Each row is where one point has got to under a steady rotation. How many ticks took it there?
The counts run from 0 to 99.
[  2.6  16.7   6.4 -22.3 -19.8 -29.9  26.7  26.0 -17.9  -1.4   8.1  -6.7] -> 57
[  0.3  12.1   8.2 -23.1  -6.4   4.5  37.5  29.2 -17.8 -15.8   9.5  -5.9] -> 29
[ -0.8  28.7  16.1   0.7 -24.3  10.3  37.8   4.0   8.4   7.3 -12.0  -9.7] -> 64
[-12.8  35.0  12.3   4.3  -3.7  22.7  19.6  23.3  12.8   5.3 -10.3 -14.3] -> 19
[-12.5  24.9  11.9  -8.9   5.2  27.3  18.5  36.9   2.3  -8.4  -2.9 -16.0] -> 73
[ -6.2  39.8   9.6   7.5 -23.0 -16.8  12.4  14.9   8.2  18.3 -12.5 -13.7] -> 40
[ -7.5  33.4  14.9  -4.6 -21.7  -6.1  -2.2  28.6   5.9  15.9 -21.6 -12.4] -> 93
[ -4.4  25.6  20.0 -11.8 -10.5  27.9  12.3  33.0   4.7  -0.9 -17.8  -9.2] -> 20
[  6.2  22.9  19.8 -11.8 -31.4   1.2  39.2   5.2  -3.8   1.6 -10.5  -1.4] -> 87
[  5.7   7.9  11.1 -26.6 -14.3  -6.9  37.1  23.0 -18.2 -13.4   9.3  -6.9] -> 56
[-16.8  35.6   3.6   4.1   7.0  11.4  11.6  35.6   9.2   2.6  -1.3 -18.0] -> 72
[  2.3  18.8  10.6 -17.6 -24.8 -30.5  27.5  19.0 -16.0   2.0   2.4  -7.6] -> 8
[  8.0  25.9  18.4 -15.3 -36.2 -16.8  23.5  11.8  -4.6   9.5 -14.8  -6.0] -> 12
[-18.4  29.2   0.0   1.7  10.9  15.1  17.3  37.5   3.5  -2.6   6.4 -18.9] -> 99
[ -0.6  27.9  20.6 -14.1 -22.7   9.9   5.8  28.3   3.8   8.1 -24.9  -9.3] -> 43
[  4.9  22.5  18.8  -9.1 -29.3   2.3  43.5   2.6  -3.2   2.6  -9.6  -4.0] -> 11
[-13.3  23.8  -5.2  -7.0   8.8  -9.2  19.1  38.1  -9.6  -4.6  17.6 -18.5] -> 27
[ -4.0  23.4  13.4 -19.2  -8.9   4.7  -5.1  43.6  -1.6   3.5 -14.7 -12.4] -> 97
[  5.9  12.6  12.5 -24.8 -23.6 -13.7  37.4  17.2 -18.6  -7.0   1.6  -2.2] -> 83
[ -2.9  26.7   6.7   4.3 -20.1  -6.1  47.4   1.3  -0.7   2.4   6.7  -9.8] -> 10
[ -3.6  33.6  10.6  -0.6 -29.7 -24.1  16.4  12.2   3.7  18.8 -11.3 -11.0] -> 13
[-17.1  36.9   4.9   9.4  -2.7   9.5   6.5  33.1  11.9  12.6  -7.5 -19.0] -> 45
[ -6.2  24.8   3.3   1.7 -15.2  -9.7  49.2   7.0  -3.8   0.4  13.3 -10.5] -> 59
[ -2.6  24.6  19.4 -16.4  -8.2  27.0  11.3  34.6   3.8  -2.3 -19.9  -9.1] -> 96
[ -9.8  20.4   8.4 -13.3   7.7  24.3  22.8  36.5  -4.7 -10.9   2.1 -13.0] -> 24
[-19.0  29.8   1.2   1.5  10.7  12.4  14.5  38.1   4.0  -2.1   6.7 -19.5] -> 23
[ -1.0  10.9   6.1 -28.7  -5.7  -9.9  22.0  37.8 -19.0 -10.7   6.2  -9.0] -> 3
[-12.0  39.5   9.0   8.8 -18.1  -4.3   8.6  20.9  13.6  20.7 -11.8 -16.7] -> 67
[ -5.1  23.8  18.0 -19.1  -9.5   8.3  -5.0  42.4  -0.3   5.1 -17.3 -12.8] -> 21
[-13.4  26.0  -2.2  -6.2   8.1  -9.0  10.8  44.9  -8.1   0.2  10.8 -20.2] -> 0
[  2.8  25.6   7.0  -8.5 -29.1 -31.1  24.9  13.3  -8.8   9.1  -1.0  -7.8] -> 35
[  4.3  27.2  24.3 -14.0 -32.5   6.0  21.9  11.5   3.6   5.3 -22.8  -3.1] -> 65
[-12.1  31.3  10.1  -1.2   0.4  28.3  16.7  31.7   7.4  -0.3  -7.2 -15.1] -> 46
[ -4.7  10.7   8.1 -23.0   0.5  11.5  28.9  35.4 -16.6 -16.3   8.9  -7.5] -> 78
[ -5.1  24.3  -0.5  -2.5 -15.3 -30.5  33.8  15.7 -11.1   4.2  14.3 -11.4] -> 58
[ -2.8  30.2  19.8   0.4 -22.4  17.5  28.3  10.4   9.2   5.2 -16.4  -6.8] -> 91
[-12.8  32.0   5.3  -3.0  -4.9  -1.0  -6.0  42.0   5.4  12.0 -10.5 -17.4] -> 71
[-12.3  21.3   1.5  -4.9   8.8  10.8  31.5  32.4  -7.1  -9.6  15.8 -14.8] -> 77
[ -1.3  30.1   9.1  -2.2 -27.2 -30.6  22.3   9.9  -2.3  15.7  -5.8 -12.0] -> 62
[-10.8  20.4  -3.9  -0.3  -2.8 -15.3  36.1  23.9  -9.5  -4.2  21.0 -15.5] -> 5
[ -7.3  22.0   6.0 -19.1  -1.0  -5.3   1.3  49.7  -9.5  -3.2   1.2 -14.3] -> 75
[-14.1  31.2   4.1  -5.6   0.4  -1.8  -3.7  45.5   2.7   8.8  -5.4 -19.0] -> 22
[ -7.0  21.3  -4.2 -11.8  -3.6 -29.0  22.7  32.9 -14.7  -1.7  15.7 -15.2] -> 80
[ -5.8  28.9   0.8   2.3 -20.4 -24.2  39.5   9.2  -3.6   7.9   9.2 -12.3] -> 85
[  3.3  18.6   6.3 -15.3 -23.8 -34.3  26.4  17.5 -15.3   3.2   4.5  -7.4] -> 84
[ -3.2  27.8  22.1  -7.1 -13.2  25.8  15.4  24.9   8.0   3.1 -21.6  -7.8] -> 69
[  3.1  29.9  18.2 -10.7 -32.3 -15.1  13.2  13.5  -0.7  13.3 -20.3  -7.1] -> 39
[ -4.3  33.8   5.2   6.5 -23.3 -21.9  35.8   6.3  -1.6  13.2   6.3 -13.7] -> 36
[-14.2  40.6   9.1  11.3  -8.5   2.9   7.5  26.5  11.4  14.3 -12.1 -19.8] -> 94
[ -7.2  23.7   9.7 -21.1  -5.0   0.3  -4.7  48.5  -5.6   2.0  -8.8 -12.6] -> 48
[ -0.3  11.0   7.4 -28.3  -9.4 -14.1  19.9  37.9 -20.3 -11.1   5.6  -7.9] -> 79
[ -6.4  28.1   0.8   0.1 -17.8 -28.5  34.5  10.2  -7.1   6.8   9.2 -11.2] -> 9
[ -8.6  17.2  -0.4 -17.0   1.2 -22.3  11.8  40.1 -15.8  -3.0  13.5 -13.0] -> 53
[ -0.4  15.8   7.1 -12.2  -7.5  -1.0  49.8  14.1 -12.6 -12.5  15.5  -9.0] -> 6
[ -8.6  19.8   2.5 -20.0   2.2 -12.4   6.5  47.5 -14.2  -5.2   7.9 -13.7] -> 26
[ -5.6  21.3  -2.2 -10.1 -11.2 -31.2  29.5  27.0 -15.3   2.3  16.4 -12.3] -> 31
[ -5.8  14.1   7.3 -18.9   6.1  18.4  27.1  37.0  -8.6 -16.6   6.7 -11.9] -> 51
